0: [ 5. 11. 11. 11.  4.  6.  4. 11.  9.  6.  9.  6.  5.  6.  5.  5.]
1: [ 9.  8.  7.  6. 10. 10. 10.  9.  5.  7.  8.  8.  7. 11.  5. 11.]
2: [ 9. 11. 10. 11.  6.  7.  5. 10. 10.  5.  9.  6.  7.  9.  6.  5.]
3: [11.  5.  6.  9. 10. 10. 10. 11. 11.  7.  8.  9.  7.  8. 11.  7.]
4: [ 5. 11. 11. 11.  6.  9.  6.  9. 10.  7. 10.  7.  9.  9.  9.  6.]
5: [10.  7.  9. 10.  8.  9.  9. 11.  9.  5.  9.  5.  8. 10.  9.  9.]
6: [ 6.  5.  5.  7.  6.  5.  5.  5.  6. 10.  6.  6.  5.  6.  7.  7.]
7: [10. 10.  9.  8.  9.  5.  9.  9.  6.  7.  7.  9.  6. 11.  8. 10.]
8: [ 4.  4.  4.  5.  5.  4.  5.  4.  4. 11.  7.  5.  4.  4.  5.  4.]
9: [ 5.  7.  4.  5. 11.  7.  8.  7.  5. 10.  5. 11.  4.  7.  6.  6.]
10: [10.  6.  5. 10.  7.  9.  8.  6. 10.  8. 11.  6.  9.  9. 10.  6.]
11: [ 8.  9.  9. 11.  9. 11.  5.  8.  9.  6.  7.  7.  9. 10.  8. 10.]
12: [ 8.  9.  6. 10.  5.  6. 10.  8.  9.  9.  6.  6.  4. 11.  7.  6.]
13: [ 5.  6. 11.  7.  7.  7. 10.  7. 11.  4. 11.  7. 11.  5.  9.  6.]
14: [ 7.  6.  5.  6.  8.  6.  7.  5.  7.  9.  6. 10.  6.  6. 10.  9.]
15: [ 4.  4.  4.  4. 10.  5.  6.  5.  4.  9.  4. 11.  4.  6.  5.  9.]
16: [ 7.  9.  9.  9.  4.  5.  7. 10. 10.  6. 10.  4.  9.  8.  6.  7.]
17: [4. 4. 5. 6. 6. 4. 4. 4. 4. 9. 7. 5. 5. 4. 5. 4.]
18: [ 9. 10.  8.  8.  8.  9.  8. 10.  9.  9.  6.  9.  9. 10.  8.  8.]
19: [ 9.  7.  8.  6.  8.  5.  6.  5.  4. 10.  8.  6.  7.  9.  5.  9.]
20: [ 7. 10.  8. 11.  5.  9.  8.  9. 10.  4. 11.  5.  7. 10.  4.  8.]
21: [ 9. 10.  6.  9. 10.  5.  9.  7.  5.  7.  7.  6.  7. 11.  6. 11.]
22: [ 5.  4.  5.  4. 10.  5.  7.  6.  5. 10.  6.  8.  5.  5. 11.  5.]
23: [ 5.  6.  5.  5.  4.  5.  5.  4.  4. 11.  8.  4.  7.  6.  6.  6.]
24: [ 7. 10.  6.  8. 10.  8.  9.  8.  7.  9.  6.  9.  6.  9.  7.  8.]
25: [ 8.  9.  8.  9.  7. 11.  7.  9.  6.  9.  9.  7.  6. 11.  5.  6.]
26: [ 7.  9.  8. 11.  6.  9.  8.  9. 10.  4. 11.  6.  7.  9.  5.  8.]
27: [ 7.  4.  7.  5.  9.  5.  7.  4.  6.  9.  6.  8.  9.  4. 10.  8.]
28: [ 6.  8.  5. 10.  6.  8.  8.  7.  6.  5. 11.  5.  5.  7.  5. 10.]
29: [ 9.  7. 10.  5.  7.  6.  6.  9.  6.  9.  5.  9.  7.  8.  5.  4.]
30: [ 7.  9.  7.  9.  7. 10.  9.  9.  9.  4. 11.  6.  9. 11.  6.  9.]
31: [ 9. 11. 11. 11.  4.  7.  5.  9.  9.  7. 11.  5.  6. 11.  4.  5.]
32: [10.  7.  6.  8. 10.  7. 10. 10.  6.  5.  7.  7.  6. 10.  5.  8.]
33: [ 9.  9.  6.  7.  8.  9.  8.  9.  7. 10.  8.  7.  6.  8.  6.  8.]
34: [ 9.  9. 11. 11.  5. 11.  6. 10.  8.  9.  9.  6.  9. 10.  5.  6.]
35: [ 9.  8.  8.  5.  7.  7. 10.  8.  6. 10.  8.  9.  7.  6.  9.  8.]
36: [ 4.  8.  5.  5.  7.  6.  4.  5.  4. 10.  5.  7.  4.  8.  9.  4.]
37: [ 6.  8.  6.  7.  9.  6.  7.  8.  8. 10.  8.  8.  8.  8.  9. 10.]
38: [ 7.  7.  6.  6. 10.  7.  8.  6.  7.  9.  6.  9.  7.  8.  8.  9.]
39: [ 5.  7.  7.  5.  7.  4.  5.  7.  5. 11.  5.  9.  4.  4.  5.  4.]
40: [10.  7.  6.  6.  9. 11. 10. 11.  7.  8.  7.  8.  6.  9.  6.  6.]
41: [ 9.  6.  5.  8.  6.  8.  7.  6.  6.  9.  9.  6.  8.  8. 10.  7.]
42: [ 7.  8.  6.  4. 10.  5.  6.  4.  5.  7.  4. 11.  5.  5.  7.  8.]
43: [ 6.  9.  7.  9.  5. 11.  6.  7.  9.  9.  8.  7.  7.  7.  8.  7.]
44: [ 6.  5.  6.  6.  5.  5.  6.  6.  7. 11.  4.  6.  6.  4.  8.  6.]
45: [ 6.  8. 10.  8.  7.  9.  7. 10.  9.  6.  9.  7.  9.  9.  7.  9.]
46: [ 4.  8. 11.  7.  5. 11.  9. 10. 11.  4.  6.  7.  8.  5.  8.  5.]
47: [10.  7.  8.  8. 10. 11.  9.  8.  7.  9.  9.  9.  8.  8.  7.  8.]
48: [ 8.  9. 10.  9.  6.  6.  7.  6.  9. 10. 10.  7.  8.  5.  6.  9.]
49: [ 4.  4. 11.  4.  4. 11.  6.  7. 10.  4.  4.  4.  6.  6.  5.  4.]
50: [10.  8.  9.  9.  5.  8.  8.  8.  6.  4.  6.  5.  5. 11.  6.  8.]
51: [ 7. 10.  8.  7.  7.  6.  7.  8.  7.  9.  6.  7.  6.  8. 10.  7.]
52: [ 7.  7.  6.  5.  6.  6.  8.  7.  6. 10.  8. 10.  6.  8.  9.  9.]
53: [ 7.  9. 10.  9.  6.  9.  5. 10.  9.  5.  9.  4.  9.  8.  5.  6.]
54: [ 6. 11. 11. 11.  4.  7.  5.  9.  9.  6. 11.  4.  6.  8.  5.  5.]
55: [ 9.  4.  8.  6. 10.  6.  9.  6.  5. 10.  4.  9.  5.  8.  9.  6.]
56: [ 9. 11.  9.  8.  8.  6.  9.  7.  6.  4.  6.  7.  6. 11.  4. 11.]
57: [10.  6.  6.  6.  6.  8.  7. 10.  7.  7.  9.  9.  6.  9.  8.  6.]
58: [ 9.  7.  6.  5. 10.  8. 10.  9.  6.  5.  6. 10.  5.  8.  8. 10.]
59: [ 7.  8.  6.  5.  6.  6.  8.  7.  6. 10.  7. 10.  6.  8.  9.  9.]
60: [ 6.  5.  6.  5.  9.  4.  9.  5.  8. 10.  8.  7. 10.  5. 11.  8.]
61: [ 7.  6.  5.  8.  9.  9.  9.  6.  6. 10.  8.  8.  5.  8.  6.  5.]
62: [ 9.  9. 11.  8.  8.  6.  6.  6.  9.  6. 11.  9.  5.  8.  5.  9.]
63: [ 7.  8. 10.  8.  7. 10.  8.  7. 11.  4.  7.  8.  9. 10.  7.  8.]
64: [ 6.  8. 10.  8. 10. 11.  9.  9.  9.  8.  8.  9.  9.  7.  9.  4.]
65: [ 4.  7. 10.  7.  7.  9.  7.  7.  9.  8.  8. 10. 10.  8.  9.  8.]
66: [ 4.  6. 11.  5. 10. 11. 11. 11.  4.  4.  4.  9.  8.  8.  9.  5.]
67: [ 5.  5.  4.  5.  7.  5.  4.  5.  4. 10.  5.  6.  6.  6.  6.  6.]
68: [ 4.  4.  5.  6.  9.  5.  6.  4.  6. 10.  6.  9. 10.  5. 11.  5.]
69: [ 9.  9.  5.  5. 11. 10. 11. 10.  9.  9.  6.  9.  8.  6.  9.  6.]
70: [ 4.  6.  5.  5. 10.  6.  7.  6.  4.  7.  4.  9.  5.  6.  5.  9.]
71: [ 9.  6.  8.  5. 10.  6.  6.  6.  5.  6.  4. 11.  4.  9.  6.  8.]
72: [10. 10.  5.  9.  8. 10.  8. 10.  5.  8.  8.  7.  8.  9.  7. 10.]
73: [ 9.  4.  6.  7.  7.  6.  8.  5.  7. 10.  8.  7.  8.  6. 10.  8.]
74: [ 6.  4.  5.  7.  6.  5.  6.  6.  5.  8. 10.  7. 10.  5.  9.  8.]
75: [ 6. 10.  7. 10.  5.  8.  4.  7.  6.  9.  6.  5.  7.  7.  9.  8.]
76: [ 6.  8.  8. 11.  4. 11.  4. 10. 10.  7. 11.  4.  8.  8.  5.  5.]
77: [ 6.  5.  7.  9.  8.  7.  7.  7.  6.  8.  8.  6.  9.  8. 10.  9.]
78: [ 6.  9. 10.  7.  7.  8.  7.  8.  9.  6.  8.  8. 10.  7. 10.  9.]
79: [ 7. 11. 11. 11.  5. 10.  5. 11.  9.  7.  6.  7.  9. 10.  8.  7.]
80: [ 9.  9.  6.  7. 10. 10.  9.  8.  7.  7.  6. 10.  7.  8.  7. 11.]
81: [ 8.  5.  7.  8. 11.  7. 10.  5.  6.  8.  7.  9.  9.  7. 10. 11.]
82: [ 7.  8.  6.  5.  8. 11. 11. 10.  7.  4.  7.  9.  6. 10.  8.  5.]
83: [ 8.  7.  7.  7.  9.  8.  8.  7.  6.  8.  8. 10.  7.  5.  6.  7.]
84: [ 9. 10.  8.  6.  8.  8.  7. 10.  7.  9.  7.  8.  6. 10.  9.  8.]
85: [ 6.  9. 10.  9.  7.  9.  6.  7. 10.  7.  8.  8. 11.  5. 11.  5.]
86: [ 8. 11. 10.  5.  8.  5.  9.  8.  6. 10.  5.  8.  6. 11.  8. 11.]
87: [4. 5. 5. 5. 8. 5. 6. 5. 4. 9. 6. 9. 7. 4. 8. 6.]
88: [ 5.  5.  6.  5. 10.  8.  7.  8.  4.  7.  6. 10.  5.  6.  5.  5.]
89: [ 6.  6.  6.  9.  4.  6.  6.  4.  8.  9. 10.  7. 10.  4. 10.  7.]
90: [ 8. 10.  9.  6.  9.  9. 10.  9.  6.  6.  6.  9.  7. 11.  6.  9.]
91: [ 6.  6.  7.  7.  8.  7.  6.  6.  6. 10.  5.  8.  5.  7.  8.  7.]
92: [ 8. 10.  8.  7.  6.  9.  7.  9.  6. 10.  6.  8.  6.  9.  7.  5.]
93: [10. 11.  5. 11.  7.  9.  7.  9.  9.  8.  8.  8. 11.  9.  6. 10.]
94: [ 9. 11. 11.  9.  4. 11.  4. 10.  8.  9.  7.  6.  7.  9. 10.  9.]
95: [ 4.  4.  6.  4.  7.  4.  4.  4.  4. 11.  4.  9.  5.  5.  7.  5.]
96: [10.  8.  9.  9.  7.  8. 10.  8.  6.  8.  8.  8.  7. 11.  7. 10.]
97: [10.  7.  9. 10.  4.  8.  7. 11. 10.  9.  9.  4.  7. 10.  8.  5.]
98: [ 8.  5.  5.  7.  8.  9.  9.  7.  8. 10.  5.  8.  5.  6.  9.  9.]
99: [ 4.  6.  6.  6.  5.  6.  7.  4.  6. 10.  8.  8.  8.  5. 11. 10.]
100: [ 9.  6.  8.  5. 10.  6.  7.  6.  5.  7.  4. 11.  5.  9.  7.  8.]
101: [ 4.  7. 11.  4.  5.  9.  4.  5. 11.  4.  4.  4.  6.  9.  7.  5.]
102: [ 9. 10.  9. 10.  8.  8.  9. 10. 10.  6.  6.  7.  7.  8.  6.  8.]
103: [10.  8.  5.  9.  7.  5.  8.  6.  7.  9. 10.  7.  7.  7.  8.  9.]
104: [ 8.  8.  9. 11.  6.  5.  6.  6.  9.  7. 10.  6. 10.  8.  7.  8.]
105: [10.  9.  8.  8.  7.  5.  9.  8.  5.  7.  6.  5.  7. 10.  6. 10.]
106: [10. 10.  9.  6.  8.  8.  8.  7.  4.  9.  9.  6.  7.  8.  7.  7.]
107: [10.  6.  7.  4. 10.  6. 11.  9.  6.  7.  7. 10.  5.  9.  5.  5.]
108: [ 4.  8.  9. 10.  5.  9.  9.  7. 10.  4. 11.  6. 11.  8.  8. 10.]
109: [ 4.  4.  4.  5.  6.  5.  4.  4.  4. 10.  4.  6.  6.  5.  6.  5.]
110: [ 6.  6.  5.  6. 10.  6.  9.  5.  7.  9.  7.  9.  9.  7. 11.  6.]
111: [ 7.  5.  5.  6.  7.  5.  6.  4.  7.  9.  6.  9.  6.  5. 10.  8.]
112: [ 9.  8.  8.  8.  5.  8.  5.  5.  9.  8. 11.  7.  9.  4.  7.  5.]

[11.  8.  9.  9.  7.  8. 10.  9.  6.  8.  8.  9.  7. 11.  7. 10.] --> 96
[10.  8.  7. 10.  9.  9.  8.  7.  9.  6. 10.  6.  6.  9. 10.  6.] --> 10
[ 8. 10.  9. 10.  6.  6.  5. 10.  9.  6.  8.  6.  6.  9.  6.  5.] --> 2
[10. 11.  8.  7.  8.  9.  7. 10.  7.  9.  8.  8.  6. 11.  9.  9.] --> 84
[10.  9.  6.  8.  9. 10. 10.  9.  6.  6.  4.  9.  7.  9.  7. 11.] --> 80
[ 7.  9.  5.  6. 11.  9. 11.  8.  5.  7.  9.  7.  9.  9.  6. 10.] --> 1
[10. 11.  8.  6.  7.  9.  9.  7.  4.  9. 10.  6.  8.  8.  7.  7.] --> 106
[ 8.  5.  6.  5. 10.  8.  8.  9.  7.  8.  5. 11.  5.  7. 10.  5.] --> 55
[10.  6.  6.  6.  7.  7.  7.  9.  7.  8.  8.  8.  7.  8.  8.  7.] --> 57
[ 6.  7.  7.  6. 10.  6.  8.  6.  5.  9.  5. 10.  9.  8.  8. 10.] --> 38
[ 7.  6.  9.  7.  8.  6.  5.  6.  6. 10.  6.  7.  5.  6.  5.  5.] --> 91
[ 7.  4.  6.  7.  6.  5.  6.  5.  5. 10.  6.  7.  5.  6.  6.  6.] --> 6
[ 8. 10.  8.  7.  6.  9.  8.  8.  9.  8.  5.  8.  8.  9.  9.  7.] --> 18
[10.  6.  6.  8.  9.  8. 10. 10.  9.  6. 10.  5.  8. 10.  8.  6.] --> 5
[ 9.  9.  6.  8.  9.  8.  7.  6.  8.  9.  9.  7. 11.  8. 10. 11.] --> 37
[10.  9.  6.  7. 11.  5. 10. 10.  6.  5.  7.  8.  6. 10.  6. 10.] --> 32
[11.  7.  8.  9.  6.  7.  9. 10.  8.  9.  7.  8.  9.  9.  5.  9.] --> 96
[ 9.  8.  7.  9.  8. 11. 10. 10.  6.  4. 11.  6.  9. 11.  6. 10.] --> 30
[10.  5.  5.  6. 10.  5. 11.  7.  6.  7.  7.  9.  8.  5.  9.  9.] --> 81
[ 6. 11.  7. 10.  4.  8.  4.  7.  6. 10.  6.  4.  6.  8.  9.  7.] --> 75
[ 9. 11.  6. 11.  9.  9.  7.  9.  7.  8.  9.  7.  8.  9.  9.  9.] --> 72
[ 6.  8.  6.  7. 10.  5. 10.  7.  5.  8.  6. 10.  7.  8.  7. 11.] --> 38
[7. 7. 7. 7. 9. 7. 8. 7. 7. 8. 6. 7. 6. 8. 7. 8.] --> 38
[11.  7.  6.  9. 10.  7. 10. 10.  6.  5.  7.  6.  6. 11.  5.  8.] --> 32
[10.  7.  9.  9.  8.  9.  9. 10.  9.  5.  9.  5.  8. 10.  9.  9.] --> 5
[10. 11.  9.  6.  9. 11.  8. 11.  5.  6.  5.  9.  7. 10.  6. 10.] --> 90
[ 9.  5.  6.  8. 10.  9. 10.  7.  9.  9.  7.  7.  7.  9.  6.  5.] --> 61
[10.  8.  9.  9.  6.  7.  8.  8.  6.  5.  6.  6.  6. 11.  6.  8.] --> 50
[11.  7.  6.  9. 10.  7.  9. 10.  6.  6.  8.  6.  7. 10.  6.  9.] --> 32
[11. 11.  7.  9. 10.  9.  6.  9.  9.  8.  6.  9.  8. 11.  9.  8.] --> 18
[ 9.  8. 10.  7.  7.  9.  7.  9.  9.  7.  6.  9. 10.  6. 11.  9.] --> 78
[ 6.  6.  6.  8.  8.  7.  6.  7.  6. 10.  6.  7.  6. 10.  7.  5.] --> 91
[ 8.  6. 10. 10.  6. 10.  7.  9. 10.  8.  9.  9. 11.  6. 11.  5.] --> 85
[ 6.  6.  9.  9.  7.  7.  9.  7. 11.  7. 10.  7. 11.  6.  8.  7.] --> 13
[ 9.  7.  6.  5. 10.  9. 10. 10.  5.  5.  6. 10.  4.  9.  7. 10.] --> 58
[ 8. 11. 10.  9.  6.  9.  7.  7.  9.  6.  8.  8. 11.  6.  9.  9.] --> 78
[ 7. 10.  8.  6.  7.  6.  6.  9.  7.  9.  6.  7.  6.  9.  9.  7.] --> 51
[10.  6.  6.  6.  7.  8.  7.  9.  7.  8.  9.  8.  7.  8.  8.  7.] --> 57
[ 9.  6.  9. 11.  6.  6.  7.  9. 10.  9. 11.  6.  6.  8.  6.  5.] --> 97
[ 7.  9. 11.  8.  5.  9.  5.  8.  9.  6. 10.  5.  9.  5.  4.  4.] --> 53
[ 9.  7.  6.  6.  9.  9. 10.  9.  5.  7.  8.  8.  8. 10.  6. 11.] --> 1
[ 7. 10.  8.  8.  5. 10.  8.  9.  9.  8.  5.  8.  9.  9. 10.  6.] --> 18
[ 6.  7.  5.  9.  6.  7.  8.  6.  6.  6. 11.  5.  5.  7.  5. 10.] --> 28
[ 7. 10.  7.  7.  6.  6.  6.  8.  7.  9.  6.  7.  6.  8.  9.  7.] --> 51
[10. 10.  9. 10.  7.  9.  6.  9.  9.  9.  6.  9.  7.  8.  8.  8.] --> 18
[10. 10.  5.  9.  8. 10.  8. 10.  5.  8.  9.  6.  9.  9.  7. 10.] --> 72
[ 8. 10. 10. 11.  5.  9.  5. 10.  8.  7.  7.  7.  9. 10.  8.  8.] --> 79
[10.  7. 10.  9.  7.  9. 10. 11. 10.  5.  9.  5.  8. 10.  9.  9.] --> 5
[ 8.  5.  6.  8.  9. 10.  9.  8.  6.  7.  6. 10.  7.  5.  9.  6.] --> 83
[ 7.  5.  9.  7.  8.  6.  5.  6.  6. 10.  6.  7.  5.  7.  5.  5.] --> 91
[ 5.  7.  6.  5.  8.  5.  5.  7.  5. 11.  5. 10.  5.  4.  5.  5.] --> 39
[10.  7.  6.  5. 10.  9. 10. 10.  6.  5.  6. 10.  4.  9.  8. 10.] --> 58
[ 8.  9.  5. 11. 10. 11. 10.  7.  7.  4.  9. 10.  7. 10.  7. 10.] --> 80
[ 9.  7.  5.  6.  8.  9.  9.  7. 11.  9.  7.  7. 10.  6.  9.  5.] --> 69
[ 5.  6.  5.  5. 10.  6.  9.  4.  7. 10.  6. 10.  9.  6. 11.  6.] --> 110
[ 8.  5.  8.  7.  9.  6.  6.  6.  6. 10.  6.  7.  5.  7.  5.  5.] --> 91
[ 9.  8.  7. 10.  8. 11.  9. 10.  6.  4. 10.  6.  8. 11.  6. 10.] --> 30
[ 5.  7.  5.  6. 10.  6.  8.  6.  5.  7.  5.  8.  5.  7.  5.  9.] --> 70
[ 9.  6.  6.  7. 10.  8.  9.  6.  5.  9.  8. 11.  7.  5.  7.  7.] --> 83
[ 5.  6. 11.  6.  5. 11.  7. 11.  9.  4.  5.  7.  9.  9. 11.  6.] --> 46
[10.  8.  8. 11.  5.  8.  7.  7. 11.  6.  9.  7.  9.  9.  8.  8.] --> 104
[ 8.  9. 11.  9.  5.  9.  5.  9.  9.  6. 11.  4.  9.  5.  5.  4.] --> 53
[6. 5. 5. 7. 6. 5. 6. 7. 5. 8. 9. 8. 9. 5. 9. 8.] --> 74
[ 7. 10.  8.  7.  7.  7.  7.  8.  7.  9.  6.  7.  7.  9.  9.  7.] --> 51
[ 8.  9. 11.  7.  8.  7.  6.  7. 10.  6.  6. 10. 10.  7. 10.  7.] --> 78
[ 7. 10. 10.  7.  6. 10.  5.  8.  8.  6.  5.  9. 10.  8.  9.  8.] --> 78
[10.  6.  7.  9.  9. 10.  9. 11. 11.  7.  8.  8.  7.  8. 10.  7.] --> 3
[ 8.  9.  6. 10. 10. 10. 10.  7.  7.  4.  8.  9.  7. 10.  7. 10.] --> 80
[ 9.  9.  8.  8.  8.  8. 10. 10.  9.  7.  8.  9.  9.  8. 10.  9.] --> 18
[ 6.  9.  7.  9.  8.  7.  7.  6.  8.  7.  7.  8. 11.  6. 10. 10.] --> 78
[10.  8.  9. 11.  5. 11.  6.  8.  8.  9.  9.  6. 10.  7.  8.  6.] --> 34
[ 9.  5.  7.  8. 10.  8. 10.  7.  9.  9.  7.  8.  7.  8.  6.  5.] --> 61
[ 6.  8.  5. 10.  6.  8.  7.  7.  6.  5. 11.  5.  5.  7.  5. 11.] --> 28
[ 8.  8.  6.  5.  9. 10. 10.  8.  5.  7.  7.  9.  7.  6.  7.  7.] --> 83
[10.  7.  6.  9.  9.  7.  9. 10.  7.  6.  7.  6.  6. 10.  6.  7.] --> 32
[ 4.  8. 11.  5.  9.  8.  7. 10.  9.  4.  4.  6.  6.  6.  7.  5.] --> 46
[ 9.  6.  8.  9.  9.  9. 10. 10.  9.  6.  9.  6. 10.  9.  8.  6.] --> 5
[11.  8.  6. 11.  9. 10.  9.  8. 10.  5. 11.  5.  6.  9. 11.  5.] --> 10
[ 9.  5.  6.  5.  9.  4.  8.  6.  7.  9.  6.  8.  8. 10.  9. 10.] --> 38
[ 8.  6. 10. 10.  7.  7.  8.  5. 10.  6. 10.  6. 10.  6.  8.  6.] --> 104
[6. 7. 9. 5. 9. 5. 6. 4. 5. 8. 6. 7. 6. 6. 8. 7.] --> 91
[ 6.  8.  8. 11.  4.  5.  4.  4. 10.  7. 10.  6. 11.  6.  7.  7.] --> 104
[ 7.  8.  5.  9.  7.  6.  9.  6.  7.  4. 11.  4.  7.  9.  6.  8.] --> 28
[ 5.  6. 11.  7.  7.  8.  9.  7. 11.  4. 10.  7. 10.  5.  8.  5.] --> 13
[ 7.  8.  9.  8.  6.  7.  7.  6. 10.  8.  8.  7. 10.  5.  6.  9.] --> 48
[ 8.  9.  8. 10.  4.  5.  7. 10. 10.  7. 11.  4.  9.  8.  5.  7.] --> 16
[ 4.  6. 10. 11.  9. 11. 10.  7. 10. 10.  9. 10. 11.  7. 11.  5.] --> 64
[ 7.  9. 10.  8.  7. 10.  8.  8. 10.  5.  6.  8.  8. 10.  6.  7.] --> 63
[ 5.  4.  6.  4.  7.  5.  4.  5.  5. 10.  5.  9.  5.  5.  7.  4.] --> 95
[10.  9.  8. 10.  9.  8. 10. 10. 10.  6.  6.  7.  7.  8.  6.  9.] --> 102
[ 8.  6. 10.  8.  9.  8. 10.  6.  9.  8.  8.  8. 11.  7.  9. 11.] --> 81
[10.  6.  8.  7.  9.  6.  9.  6.  7.  7.  7.  9. 10.  7. 11. 11.] --> 81
[ 8.  5.  7.  8. 10.  9.  9.  7.  9.  9.  8.  7.  7.  8.  6.  5.] --> 61
[ 6.  8.  6.  7. 10.  5. 10.  7.  5.  7.  6. 10.  7.  8.  7. 11.] --> 38
[11.  5.  6.  9.  9.  7. 11.  9. 10.  6.  9.  8.  5.  5. 11.  6.] --> 3
[10. 10. 11. 11.  4.  6.  5. 10.  9.  8. 10.  5.  7. 10.  5.  6.] --> 31
[ 9.  9.  6.  7.  8.  9.  7.  9.  6. 10.  7.  7.  5.  8.  6.  8.] --> 33
[10. 11. 11. 10.  4.  8.  4.  9.  7.  7. 10.  4.  5. 11.  5.  5.] --> 31
[ 9. 10.  8.  7.  8.  8.  7.  9.  7.  9.  8.  8.  7. 10.  9.  9.] --> 84
[ 5.  5.  6.  5.  9.  5.  9.  6.  6.  9.  8. 11.  9.  6.  9.  6.] --> 110
[ 9.  9.  8.  9.  5.  7.  8.  6. 10.  6. 10.  8. 11.  6.  7.  8.] --> 104
[ 8.  6.  4.  7.  7.  5.  6.  7.  6. 10.  8.  5.  6.  5.  7.  5.] --> 6
[ 9. 11. 11.  9.  6. 10.  7.  7. 10.  5.  8.  9. 11.  6.  9.  9.] --> 78
[ 9.  8.  8.  9.  5.  7.  8.  7.  6.  5.  6.  5.  6. 10.  6.  7.] --> 50
[ 7.  4.  6.  8.  9.  7.  8.  7.  6.  9.  7.  7.  9.  8. 11.  9.] --> 77
[ 6.  9.  8. 11.  5. 10.  4. 10.  9.  7. 11.  4.  8.  9.  5.  5.] --> 76
[ 5.  5.  5.  6. 10.  7.  6.  6.  4.  9.  7.  9.  6.  5.  8.  8.] --> 87
[ 6.  6.  6.  6.  9.  6.  6.  6.  5. 11.  5.  8.  4.  7.  8.  7.] --> 91
[10.  4.  5.  7. 10. 10. 10. 10.  7.  4.  9.  4.  8.  9.  5.  7.] --> 32
[ 8. 10.  8.  8.  5.  9.  8.  9.  9.  8.  6.  8.  9.  9. 10.  7.] --> 18
[10. 11. 10.  8.  5.  8.  4.  9.  9.  6.  9.  8.  8.  9.  5.  6.] --> 2
[ 9.  7.  6.  8.  7.  4. 10.  6.  6. 10.  9.  8.  8.  6.  7.  9.] --> 103
[ 6.  8.  5.  9.  6.  7.  7.  7.  6.  6. 11.  5.  5.  7.  5. 10.] --> 28
[ 6.  8.  6.  7. 10.  5. 10.  7.  5.  8.  6. 10.  7.  8.  6. 11.] --> 38
[ 6. 10. 10. 10.  4.  7.  5. 10.  8.  7.  8.  7.  5.  6.  5.  5.] --> 0
[ 7. 10.  6.  8. 10.  8.  9.  8.  7.  9.  6.  9.  5.  9.  7.  8.] --> 24
[ 8.  7.  9.  9.  5.  5.  9.  4. 10.  9. 11.  5. 11. 10. 10.  8.] --> 104
[ 7.  6.  7.  7.  8.  7.  8.  6.  8. 10.  9.  8.  7.  7.  9. 11.] --> 37
[ 6. 10. 10.  5.  8.  6.  5.  5.  7.  9.  5.  9.  5. 10.  6. 10.] --> 86
[10. 11.  8.  5.  9.  5.  8.  6.  5.  6.  5.  9.  6. 10.  4. 11.] --> 56
[ 8. 10. 10.  8.  6.  8.  6. 10.  8.  8.  8.  5.  7.  6.  5.  6.] --> 53
[ 9. 10.  8. 11.  4.  6.  7.  9. 10. 10. 10.  7.  8.  5.  7.  6.] --> 48
[10. 10.  9.  9.  6.  8.  9.  9.  8.  9.  8.  6.  7. 10.  7.  9.] --> 96
[ 6. 10. 11. 10.  5.  7.  5. 10.  9.  6.  8.  6.  5.  7.  5.  6.] --> 0
[ 4.  4. 11.  4.  6.  9.  4.  7.  9.  4.  4.  5.  5.  5.  7.  4.] --> 49
[ 5.  5.  5.  4.  9.  6.  6.  5.  6.  8.  4. 11.  6.  4.  8.  4.] --> 87
[ 6.  6.  9.  9.  6.  7.  9.  7. 11.  7. 10.  6. 11.  6.  8.  7.] --> 13
[10.  9.  8. 10.  7. 10.  8. 10. 10.  8.  9.  8.  9. 10.  8.  9.] --> 18
[ 6.  9. 10.  6.  8.  9.  7.  7.  9.  6.  7.  9. 11.  6. 11.  9.] --> 78
[ 7.  6.  5. 10.  5. 10.  6.  7. 10.  6. 11.  4.  7.  6.  6.  5.] --> 76
[ 7.  8.  5.  9.  7.  8.  6.  6.  5.  7.  9.  6.  6. 10.  6. 11.] --> 28
[ 5.  6.  5.  5. 10.  6.  9.  5.  7.  9.  6. 10.  9.  6. 11.  6.] --> 110
[ 7.  4.  5.  6.  8.  9.  9.  7.  7. 10.  4.  8.  5.  5.  9.  9.] --> 98
[ 9.  5.  6. 10.  9.  8. 10.  7.  9.  7. 11.  6.  9.  7. 10.  9.] --> 10
[ 7.  7.  8. 10.  5.  5.  5.  5. 10.  8.  9.  6. 10.  6.  7.  7.] --> 104
[ 7. 11.  6.  8. 10.  8.  9.  7.  6.  9.  6.  9.  5.  9.  7.  9.] --> 24
[ 9.  8.  7.  7.  9.  8.  9.  8.  6.  9.  9.  7.  6.  6. 10.  7.] --> 35
[ 6. 11. 11.  9.  4.  6.  5. 10.  7. 10.  8.  8.  5.  6.  4.  6.] --> 0
[ 7. 11.  9.  9.  6. 11.  7.  9.  9.  7.  9.  9.  9.  9. 11.  6.] --> 4
[ 7.  6.  5. 11.  5. 11.  7.  7.  9.  6. 11.  4.  7.  6.  6.  5.] --> 76
[10.  7. 10. 10.  7.  9. 10. 11. 10.  4.  9.  4.  8. 11.  9.  9.] --> 5
[ 7. 11. 10.  9.  4. 10.  4.  9. 10.  5.  9.  4.  9.  8.  4.  8.] --> 53
[ 8.  7.  9. 10.  7.  6.  6.  6.  8.  7.  9.  7. 10.  7.  7.  6.] --> 104
[ 7.  9.  7. 11.  7.  6.  5.  4.  9.  6. 11.  4.  9. 11.  7. 11.] --> 104
[ 6.  9.  9.  9.  5. 10.  7.  9. 10.  8.  8.  4.  7.  8.  8.  7.] --> 43
